In the rows, 128 means zero.
One turn sends every row of this set to another row. A few are shown first. Where does it send the rows asked after them?
Peli: [104 121 122 112 132 115 150 153 135 119 131 115 118 102 162  90 136 101
 124 134 127 127 152 151 129 149 157  93 138 129 123 135 149 128  95 123
  86 102 116 152 160 129  97 140 137 140 140 126 120 163 108 133 137 155
 163]
Kor: [118 155 123 133 132 132 116 148 117 101 116 163 113 113 163 149 133 123
 119 134 161 116 164 124 148 156 125 127 155 140 143 155 110 122 144 124
 132 173 173 118 133 131 150 130 101  99 122 165 135  97 134 139 147 156
 128]
vosov: [133 118 139 145 135 139 154 137 138 117 136 123 121 107 115 136  63 171
 140 111 106 125  94  93 111 116 141 115 109 135 142 165 148 121 140 145
 150 152 130 121 121 112 175 119 134 146 145  91 134 108  99 137 117 122
 109]
rulo: [150 112 154 153 115 145 122 124 107 103 124 110 153 104  94 113 146 156
 124 128 153 152  95 136 133 104 105 164 119 130 147 121 120 117 162 136
 149 153 129 161 138 125 140 115 113 120 155 138 124 141  94 141 138  97
 116]
fure: [134 157 132 122 154 128 136 155 139 151 150 126 101 153 100 121  99  95
 111 159  99 125 142 128 135 135 135 102 102 136 129 114 138 132  82 134
  91 114 102  96 120 126 124  97 163 156 134 138 120 155 153 117 109 126
 103]
fek: [136 148 135 125 151 125 138 152 141 131 147 124  99 140  96 117  94 108
 120 172  97 126 140 126 127 142 131  82 115 125 139 115 140 127  93 130
  85 125 100  89 117 138 122 102 172 143 129 128 122 157 158 117 121 123
 108]
neso: [139 112 150 152 113 134 118 126 104 126 132 112 152 124  94 131 155 143
 117 123 152 133  98 130 142  93 106 177 136 153 137 120 122 135 171 130
 163 142 122 151 139 129 148 123 105 114 161 137 120 130 104 149 124  91
 116]
togib: [143 147 137 118 144 119 112 163 140 147 146 127 103 143  89 122 100 111
 120 170  80 136 137 109 116 129 136 104 122 123 112 122 141 129  75 135
 101 116 100  97 125 138 123 114 165 130 124 125 113 141 138 108 112 103
 104]
lumi: [134 112 150 150 108 155 124 121 120 109 126 114 141 113  93 118 135 158
 125 136 156 158 104 143 132 102 101 166 128 131 149 120 117 118 161 134
 155 153 125 158 146 127 143 115 106 111 149 133 113 146  87 131 143 102
 117]
kegan: [125 129 134 142 135 139 157 139 135 144 143 123 122 127 120 141  66 155
 129  96 110 120  96  97 123 111 145 136 105 152 131 162 146 131 134 146
 160 135 129 126 123 101 177 118 123 159 153 105 136 103  99 145 102 126
 103]
Napit: [136 102 156 148 113 135 134 119 104 107 131 111 148 105  96 124 142 152
 120 136 161 129 100 130 134 110 105 149 144 142 164 126 123 128 190 126
 150 152 122 145 140 145 147 122 115 108 157 129 122 135 105 151 133  94
 126]
zoma: [132 153 118 145 125 132  95 155 122  92 112 156 117 121 155 148 144 133
 131 135 136 133 155 128 148 141 124 141 153 134 110 141 106 120 124 127
 146 173 170 121 130 118 146 135 103  87 121 166 141  92 138 134 156 151
 118]
Tutef: [122 106 152 146 108 147 133 118 115 114 130 117 138 115  98 127 133 152
 120 143 164 138 109 137 134 106 100 154 147 139 163 127 121 127 183 126
 155 153 122 146 147 143 148 120 106 105 151 124 109 140  95 136 138  98
 125]
rovaz: [114 121 132 120 146  97 113 160 134 123 124 128 121 103 154 125 166  90
 121 137 120 119 149 125 116 116 150 100 146 131 102 148 156 137  89 121
  91 113 118 143 157 134 102 147 136 118 127  96 106 155 103 106 135 137
 152]
Vama: [124 119 156 143 118 152 128 120 113 129 127 123 141 118 100 131 138 138
 110 129 175 143 111 134 134 102 101 168 127 142 163 134 124 126 169 132
 151 149 129 157 149 133 149 112  97 120 149 127 103 146  83 127 127 103
 119]
Voz: [131 168 117 134 148 133 102 128  94 118 107 168 144 104 135 158 161 125
 122 146 140 103 140 116 152 142 138 141 122 140 125 138  98 140 165 113
 111 133 160 123 116  83 154 135 128 134 147 141 161  83 147 121 160 147
 134]
Pamo: [138 117 159 144 127 139 125 122 101 124 126 121 152 107 100 129 151 135
 109 121 175 132 102 125 133 102 107 166 120 143 163 135 125 125 173 135
 144 150 133 159 141 133 146 111 106 127 154 130 112 141  89 138 120  97
 117]
devi: [119 115 146 144 104 156 141 119 115 127 132 112 138 124 101 116 128 148
 117 130 166 146 110 149 145 113 105 169 132 146 159 118 117 127 172 131
 158 139 122 156 149 127 147 115  99 122 159 145 114 144  94 146 132 107
 122]
Lizag: [135 141 139 112 139 125 134 156 140 137 149 125 100 131  94 107  82 118
 121 176  92 134 140 118 115 151 138  85 124 119 139 126 141 124  90 134
  90 119 100  96 126 147 121 110 170 137 127 129 116 147 140 119 116 110
 115]
sepor: [138 168 116 137 149 138 100 128  98 108 102 168 145  95 132 150 158 132
 129 148 137 113 138 119 148 145 136 137 113 129 125 136  97 131 158 117
 106 140 164 128 114  80 150 131 132 136 143 141 164  90 142 115 167 149
 133]
Debad: [130 162 112 139 140 132 105 126  98 110 109 163 144 105 132 152 156 135
 131 154 130 104 137 121 154 145 137 136 133 138 122 130  96 140 171 110
 115 133 155 116 115  86 153 140 133 127 149 145 168  82 155 127 168 146
 137]
vok: [119 128 122 121 134 112 119 162 139 123 126 117 123 113 153 100 157  98
 127 126 109 142 146 147 128 123 154 118 126 129  85 127 148 128  67 129
  99 100 118 158 158 112  95 141 132 135 136 125 119 158 104 118 136 149
 147]
pok: [128 162 112 135 140 138 115 125  97 105 109 162 142  98 135 143 147 137
 131 154 138 107 139 126 154 156 139 130 126 133 135 131  96 134 173 112
 108 134 157 121 116  86 151 135 134 135 148 149 168  88 152 131 169 152
 142]
moref: [120 163 119 134 132 138 111 152 118 113 115 161 116 123 166 146 135 116
 116 123 159 125 162 131 154 152 128 146 139 144 129 149 106 121 128 129
 137 164 176 129 134 115 149 125  93 110 126 177 137  98 130 138 140 161
 120]
fira: [132 148 127 127 143 124 136 155 140 144 154 120 100 159  96 121 100 105
 119 167  85 123 139 130 138 134 133  98 122 139 120 105 137 140  91 128
 100 113  93  85 117 132 125 108 167 141 137 137 125 148 166 126 117 120
 107]
gog: [ 99 127 120 114 141  88 147 143 122 125 143  96 142  96 157 128 166  90
 156 131  92  84 133 128 129 128 165 125 146 139 100 146 151 129 119 116
 112 113 117 127 132  86 113 124 141 146 144 116 168 115 128 128 110 141
 163]
Kesep: [106 128 127 114 151  87 141 144 122 117 137 102 143  83 155 133 171  91
 157 133 100  86 133 120 117 126 163 116 138 128 107 155 155 122 116 120
 101 126 124 129 131  92 112 119 145 144 136 102 162 119 118 115 112 138
 161]
Bukol: [137 118 135 151 130 135 143 142 140 120 139 118 123 119 110 143  73 170
 142 110  92 127  89  91 115 104 139 126 118 142 120 158 145 129 136 143
 163 147 123 117 120 108 175 128 132 138 147  93 137  99 105 139 117 117
 104]
lozig: [133 169 112 136 142 142 110 126  98 107 106 163 143  99 134 140 150 136
 130 147 136 117 137 130 154 152 139 139 112 132 127 128  95 129 158 117
 108 131 161 130 115  76 148 131 132 143 148 154 170  90 147 126 167 153
 135]
lele: [126 114 147 150 107 147 120 124 116 126 131 116 140 129  94 132 144 146
 118 133 153 143 105 138 140  92 101 176 140 147 138 119 119 133 167 129
 165 143 120 151 148 129 149 122  99 109 153 132 109 137  96 135 133  99
 115]
bip: [128 144 129 115 129 122 131 159 139 155 156 120 101 155  94 112  88 111
 121 168  78 131 139 122 131 141 141 108 133 136 115 112 138 137  87 131
 110 100  92  94 127 137 125 119 163 135 135 143 120 137 152 131 108 108
 111]
tufi: [131 156 135 108 144 129 134 159 136 164 150 129 101 148 101 110  86 100
 110 158  98 134 144 121 126 145 142 110 108 132 129 124 140 128  78 139
  96 103 104 107 128 132 123 104 157 156 131 142 114 147 134 120  99 116
 107]
lepur: [131 122 128 148 122 140 155 141 138 129 143 115 122 128 115 132  64 169
 141 103  93 129  92 104 125 113 143 134 112 148 119 150 141 129 133 144
 167 135 123 122 122 100 174 125 128 150 154 110 144 101 107 150 114 125
 105]
Ziviz: [122 120 138 140 135 135 164 136 135 134 144 123 119 117 120 142  61 159
 130 105 115 112  98  92 118 119 144 118 116 148 147 168 147 130 150 140
 153 142 127 118 124 115 178 122 127 151 151  95 134 104 103 146 107 123
 112]
nofo: [128 150 136 122 156 119 137 153 138 151 152 129  97 152  98 132 103  94
 109 167 102 109 145 118 131 132 130  91 121 140 137 121 142 140  98 126
  90 119  98  84 119 141 130 104 166 144 132 124 116 150 160 118 109 119
 108]
kivi: [142 151 136 129 154 121 121 158 142 139 147 127 101 149  92 129 109 104
 119 168  87 126 137 119 125 124 129  96 114 130 118 114 140 134  82 131
  93 124  99  87 117 133 124 104 168 137 127 124 119 150 157 109 117 116
 101]
karip: [103 131 122 111 145  96 155 140 123 116 138  98 142  84 160 116 156  94
 158 129 102  93 134 134 124 140 165 118 130 125 114 148 152 116 114 124
 100 118 124 136 132  85 109 115 144 158 142 120 169 125 118 126 112 149
 163]
fineg: [105 121 121 117 138  91 149 142 125 105 139  93 141  84 154 117 160 104
 166 138  87  93 130 132 124 135 164 112 145 125 105 143 151 119 119 118
 106 123 118 126 130  91 109 124 150 141 140 114 172 119 128 129 122 142
 166]
raf: [106 107 118 123 120 102 134 156 139 107 133 107 117 110 151  99 148 113
 136 147 100 124 145 146 131 135 153  91 166 132 100 123 149 139 102 114
 103 103 104 135 156 136  99 158 144 111 140 118 125 150 125 137 148 142
 163]
tev: [123 146 140 108 147 118 133 156 135 161 153 132  99 144  99 127  91  98
 107 170 102 115 146 106 119 141 139  95 130 136 140 134 146 137  98 130
  95 110  99  92 129 151 130 112 161 138 129 123 106 140 141 117 100 106
 113]
Zinik: [132 114 148 145 109 147 144 119 102 121 133 108 150 115 102 110 135 146
 117 121 165 136 102 144 146 116 110 166 126 147 161 117 119 125 178 132
 152 138 126 160 141 128 144 114 107 132 165 152 126 139 101 160 125 105
 123]
Zomo: [ 96 119 120 116 131  97 130 158 134 142 138 118 119 127 159 121 158  85
 117 133 114 106 152 136 139 123 155 111 163 153  96 134 151 153 102 114
 108  90 107 137 161 132 106 156 128 122 141 116 113 144 120 132 124 142
 158]
Gono: [131 152 123 140 130 136 106 151 122  84 110 157 115 105 160 140 134 136
 129 138 149 133 157 128 142 155 124 126 147 124 133 149 108 111 131 128
 131 181 174 124 131 125 145 129 107  92 117 163 139 100 132 131 159 156
 124]
Suso: [112 131 122 117 144  94 137 145 125 115 136  98 145  87 153 121 169  96
 161 127  89 100 130 130 122 125 164 128 128 126  94 145 153 118 102 125
 107 121 124 136 130  79 108 118 145 150 138 116 169 121 118 117 115 143
 156]
porib: [124 157 112 140 119 137 110 152 120 103 117 152 115 128 163 137 134 130
 126 127 141 133 158 138 159 151 127 148 150 143 115 135 103 122 128 127
 147 161 170 125 132 112 147 132  99 100 130 183 146  94 141 146 150 158
 121]

Tutef moves to devi
bip moves to Lizag
pok moves to lozig
Now these:
rovaz moves to Zomo
vosov moves to kegan
fure moves to kivi
Kor moves to porib
neso moves to Napit
gog moves to fineg

One turn sends every row of this set to another row. A few are shown first. Where does it send the rows asked after them?
Vokez: [149 112 130 138 118 159 124 137 101 118 151  79 149 110 141 121 164 145
 173 133 104 123 127 160 106 134 132 127 157 177 116 143 144 158 126 121
 119 123 113 159 119 115 156 126]
Letan: [109 111 146 150 128 133 112 116 113 144 109 103 132 107 124  93 131 121
 149 110 131 144 135 114  94 138 126 132 153 116 126 146  87 144 116 134
 128 168 201 116 139  93 133 116]
bef: [127  91 104 113 122 101 105 166 135 131 161 156 106 178 122 107 116 136
 120 122 115 144 157 128 103 117 118 140 127 107 163 130 110 138 152 119
 150 157 131 123 125 121 147 118]
Mip: [123 110 114 182 145 118 106 127 125 116 114 125 162 130 130 148 148 115
 133 110 107 174 113 112  81 128 129 145 105 116 118 143 129 113 116 112
 117 154 114 159  92 148 157 143]
vular: [148 120 118 128 117 149 128 121 117 106 166  96 158  97 129 118 167 137
 169 147  97 107 113 153 107 136 125 126 153 174 108 136 137 147 127 130
  96 110 133 131 139 123 174 135]
ker: [138 143  77 125 101 132 104 138 158 149 147 125 126 125 158 130 142 134
 128 156  99  94 121 103 163 121 105 105 121 102 123 114 135 134 127 147
 134 156 129 103  94 129 127 154]
mumo: [124 138 109 132 135 119 120 106 120 124 108 108 139 123 130  75 146 126
 123 110 132 146 129 128  85 131 125 121 149 125 124 139  80 118 115 133
 132 135 193 112 148  92 137 108]
zibe: [135 127 149 132 114 128  74 117 151 155 141 110 132 154 129 156 128  75
 129 101 145 113 132 150 131 152 112 131 101 108 116 174 165 123 132 139
 130 150 116 103 112 141 118 157]
vimar: [167 145 168 131 129 148 102 103 130 114 131 124 120 143 106 133 105 128
 146 134 102 149 140  96 153 127 128 136 128 158 121 156  94 177 140 111
 119 104 161 129 122 153 130 139]
bepa: [117 143 146 141 133 121 135  97 133 147 104 106 149 118 136  84 148 116
 114  99 127 150 126 121  95 141 123 125 139 118 128 132  93 138 115 115
 123 145 172 107 154  80 140 124]
beke: [155 156 166 130 139 145 104 101 134 124 139 112 128 146 121 134 113 135
 127 151 123 160 125 103 151 127 124 117 121 158 142 159  97 181 130  88
 136 104 140 142 121 145 147 135]
meba: [137  90 116 120 131 102 113 135 155 139 143 163 111 151 106 144 119 120
 122 106  94 138 137 115  89 114 126 155 102 100 157 114 120 141 137  94
 127 152 120 117 138 110 154 141]
pekul: [138  92 107 141 135 154 103 109 126 154 120 151  90 147 161 123 128 104
 131  93 120 126 104 173 127 139  94 146 146 113 103  92 105 142 132 148
 106 125 114 121 121 123 147 147]
malu: [113 119 162 113 134 141 138 106 115 129  93 116 124 111 114 143 123 123
 116 131 144 126 114  99 164 156 120 132 124 139 101 115 104  96 127 143
  98 161 164 126 138 135 109 133]
sizu: [109 100 102 135 140 153  87 116 123 164 145 137  98 144 163 121 132 112
 138 132 145 130  93 182 124 154  93 120 164 115 137  98  94 142 137 132
 132 130 122 137 105 125 156 127]
kovo: [134 136 142 106 122 138 111 166 147 109 137  70 112 138 138 144 152 115
 142 129 140 124 161 152 116 119 145 133 140 138 161 123 142 139 100 131
 104 109 113 167 122 120 175  99]
Vibit: [118 115 126 148 144 132 118 105 111 141  95  94 133 110 147 102 136 134
 139 104 132 160 124 122  89 115 118 118 136 116 131 141  97 141  97 119
 137 160 182 140 149  85 133 118]
dav: [129 124 142 115 144 146 116 122 110 123 130 106 133 118 117 129 117 123
 108 153 171 132 125 114 149 157 112 116 122 153 111 133  93  65 116 149
 110 158 167 135 140 127 135 118]
fis: [112 124 149  96 108 129 120 150 160 102 131  96 105 120 124 141 146 110
 147 129 116 109 146 128 138 108 141 147 144 126 140 115 143 164 106 157
  71 119 139 130 140 145 183 122]
banad: [142 122 163 128 131 155 142 109 130  95 142 107 117 128 133 166 123 106
 127 144 129 119 159 135  88 114 166 126 130 127 144 124 134  98 115 103
  77 124 118 102 132 125 127 161]
lik: [189 146 143 132 142 141 114 117 124 109 142 100 120 149 131 127 105 148
 138 142 121 162 136 102 145 109 112 122 119 164 126 153  99 161 132 101
 131 104 149 159 125 143 133 133]
bopi: [109 106 148 123 133 151 141 108 118  83 138 114 105 141 159 155 120 133
 130 164 137 133 143 140 112  87 147 109 139 110 142 151 137 119 103 122
  89 134 131 105 146 154 139 163]
narot: [123 126 146 119 147 151 121 115  96 121  88 104 121 141 133 141 132 136
 106 129 167 148 124 133 146 154 125 114 127 145 112 144 104  75 113 131
 138 144 140 155 125 128 112 111]
Ton: [169 148 132 117 136 136 102 108 133 104 149 112 124 128 105 132 103 138
 144 163 117 144 126  91 142 119 120 119 130 164 134 141  87 164 141 109
 124 102 174 139 121 154 139 129]
Buk: [120  86 112 123 136 100 106 132 139 128 147 168 109 179 130 138 131 136
 136 119  98 150 129 143 107 107 111 134 119  81 155 146 118 131 137  93
 147 145 140 126 149 132 149 133]
Kedad: [167 121 103 161 107 137 113 153 144 150 157 117 115 138 165 139 142 135
 135 153 119  97 114 115 152 120 104 125 112  89  98 164 136 112 113 134
 136 155 124 108  95 128 143 153]
Boro: [129 128 108 119 129 102 111 130 150 143 137  82 121 142 150 151 132 117
 111 137 178 118  93 139 122 126 103 119  99 105 125 154 166 130 133 122
 140 152 104 129 100 142 127 151]
kem: [125  91 107 142 142 145 102 111 138 165 151 137 100 116 146 138 127 102
 145 135 137 115  79 161 115 153  90 138 151 111 126  79  96 135 140 126
 103 136 134 124 114 118 161 145]
gib: [150 138  95 141 100 151  76 128 147 155 125 132 124 138 146 155 147 116
 153 125  80  96 143 121 152 136 126 108 126 101 126 127 138 124 122 135
 150 145 126 118  84 122 100 145]
Pav: [107 136 167 104 115 134 111 138 151 114 128  90 124 154 152 148 164 112
 165 115 105 127 157 165 157 122 129 125 152 110 154 129 150 152 110 129
  96 109 136 154 149 141 150 117]
neme: [ 96 136 158 108 144 158 106  84 115 134  88 128 135 128 127 149 129 114
  99 123 143 147 125 121 164 151 122 107 116 145 123 128 107 101 102 137
 121 152 137 134 148 127 124 131]
debor: [109 125 140 102 117 151 137 128 116  85 147 108 113 160 160 116 119 135
 122 157 135 132 184 142 127 103 144 102 159 133 152 127 131 122 134 145
 101 134 130 105 131 146 110 144]
bifu: [119 132 137 125 113 158 118 113 113 119 149 103 162 119 145 111 174 134
 159 133  90 121 127 169 127 143 128 112 161 173 125 142 143 172 126 127
 119 109 110 135 135 123 164 133]
zefod: [112 126 102 100 108 111  75 120 153 135 126 111 117 130 102 155 128  93
 141 131 143  91 115 131 122 150 126 126 127 114 129 134 153 130 154 150
 134 147 145 104  87 159 100 141]
fepu: [153 120  78 102 121 110  80 127 145 125 151  95 127 141 145 140 118 106
 137 119 144 114 130 139 133 113  84 115 102 120 113 139 160 105 138 165
 123 153 147 124 126 149 104 153]
fabi: [148 120 146 115 123 123 123 160 155  98 157  76 117 128 138 152 156 115
 174 140 126 111 141 150 128 116 123 143 144 113 135 131 137 111 110 130
  75 106 160 152 149 140 170 113]
seru: [124 104 137 129 108 155 127 119 108 111 136 103 141  99 132 122 162 141
 175 130  85 110 118 146 123 128 134 135 160 165 103 142 144 183 127 142
 101 124 128 130 131 135 161 141]
malus: [154 144 101 156 109 148  84 136 151 154 142 129 120 139 137 154 153 114
 127 146 115  93 120 130 128 145 138 115 119 100 124 160 130 109 108 119
 156 133 108 106  75 116 147 139]
nagat: [109 121  88 161 138 102 110 129 128  96 141 139 170 150 145 105 151 127
 123 132 112 172 115 119 109 121 105 128 122 115 109 151 118 104 128 147
 113 144 139 134 113 171 170 140]
Mis: [119 120 163 119 122 159 123 127 122 107 159  93 126 132 137 151 116 112
 151 159 131 123 185 139 109 131 155 106 155 135 171 110 130 108 136 113
  96 144 138 121 117 127  96 143]
Geb: [ 93 112 108 159 119 110 104 152 122 116 135 127 167 140 134 100 136 124
 146 124 104 165 144 100 124 140 113 134 140 125 126 120 121 135 155 159
 118 175 145 145  84 167 131 133]
Babik: [136  90 126 124 126  98 110 153 150 147 175 150 126 159 114 132 121 122
 149 124  98 135 148 126 107 137 108 145 124  94 165 114 113 122 162  87
 131 159 153 126 137 114 131 131]
ber: [161  93 110 146 134 153 103 137 123 161 150 129  97 146 155 111 123 104
 138 106 140 122 118 172 117 158  89 149 153 127 112  90  97 122 149 144
 111 131 122 134 107 110 142 130]
Rerim: [110 143 127 164 130 117  97 124 143 133 140 131 195 134 124 124 151  92
 136 109  89 164 141 113 106 165 122 131 121 128 140 108 122 112 150 117
 110 154 126 142  95 141 135 140]

bepa moves to Letan
gib moves to ker
kovo moves to Pav
Now these:
nagat moves to Mip
malu moves to dav
Buk moves to meba
beke moves to vimar
fepu moves to Boro
kem moves to ber
Mis moves to debor
vular moves to Vokez

One turn sends every row of this set to another row. A few are shown first. Where does it send the rows asked after them?
gem: [127 185 151 154  88 155  76 105 154  86 110  87 114 122 126 109 167  92
 141 122 149 157  96 121  96]
ped: [148 192 153 140 114 151  74 103  98 129 139 137 120  44 133 117 137 123
 155  97 149 177 122  82 114]
sus: [125 160 158 160  93 155 165  80 129 118 135 113 124  67 150 114 144  87
 158 171 164 171 120 105 131]
Moza: [165 166 163 144 150 108 113  98  93 126 133 145 113  82 190 107 160  81
 138 149 168 181 101  97 142]
rofak: [169 138 153 140 123 118 135 103  88 113 186 118 129 113 160 112 163  72
 136 177 147 154 105  97 116]
ziru: [170 178 166 143 114 141 120  76 144 102 178  88 137 154 155 123 154 120
 135 157 156 167 131 109 145]
Muv: [167 144 154 145 127 127 134 109  87 113 197 121 133 111 154 107 146  77
 141 179 150 163 119  95 115]
folo: [141 183 145 122 108 115  79 107 116 119 111 127 114  46 112 112 163 102
 130 114 124 172 107  90  90]
Fefib: [165 171 158 145 113 136 114  67 134  84 151  82 145 151 132 122 167 113
 143 177 144 150 118 100 135]
dafa: [158 179 159 139 148 100 118 118 107 117 147 144 122  76 158  90 137  70
 115 170 136 201 128  95 116]
nolo: [125 195 158 166 104 167  81 123 153  95 136  93 115 129 125 100 131 110
 156 114 175 175 114 126  91]
mir: [139 163 154 149  88 118  46 109 164 134 137 130 124  67 150 108 143 111
 139 101 160 170 114  99 114]
Tuz: [133 159 148 158  95 121  39 101 148 120 115 126 134  67 130 107 143 115
 162 118 168 154 105  90 107]
bora: [162 166 156 136 136 168  95 103 152 127 124  60 140  89 113  88 129 114
 123 158 134 185 141 106  87]
pume: [131 169 151 155  96 118  47 120 160 123 136 128 136  67 119  96 122 114
 147 122 157 174 126  93  95]
vafig: [125 158 161 157 100 144 171  90 139 125 139 113 117  74 155 111 140  90
 155 165 173 179 120 115 125]
debur: [123 158 156 155  95 140 169  89 139 115 132 110 122  70 142 108 144  82
 149 178 159 176 120 111 118]
bil: [170 153 156 144 137 185  83  77 129 129 102  60 138  92 136 105 152 123
 151 146 159 157 113 100 113]
pim: [165 138 152 145 133 118 136 108  85 110 183 118 131 116 150 107 153  79
 151 182 161 156 106  97 109]
bapap: [141 180 155 130 133 111  90 124 120 136 124 132 102  65 127 105 141 126
 155  95 175 185 105 109  88]
luzek: [157 148 152 113 120  99  69 107 102 107 144 119 123 136 153 103 154 132
  98 117 130 178 119 103 117]
posu: [161 176 161 144 125 123 126  90 148  91 166  84 141 159 125 110 145 118
 138 178 155 171 131 112 117]
pudep: [153 160 147 128 121 123  62 106  83  91 153 123 145 125 124  95 127 137
 115 137 122 178 139  85 113]
davim: [156 145 150 132 134 117  62  97  77 101 134 121 133 138 143 103 142 151
 140 122 159 163 110  95 123]
Vepil: [156 174 154 158 155 122 105  98  75 103 124 142 137  72 146  95 139  81
 155 181 153 175 114  76 125]
tokip: [175 157 165 126 131 167  97  95 161 149 129  64 120  98 163 104 152 117
 116 124 154 182 123 121 114]
Ruso: [134 200 157 161  80 185  72 104 149  95 146  96 119 112 145 114 147  97
 135 108 142 170 121 113 116]

bora moves to tokip
sus moves to debur
Fefib moves to posu
Now these:
pudep moves to luzek
mir moves to Tuz
Ruso moves to gem
Moza moves to Vepil
folo moves to bapap
Muv moves to rofak

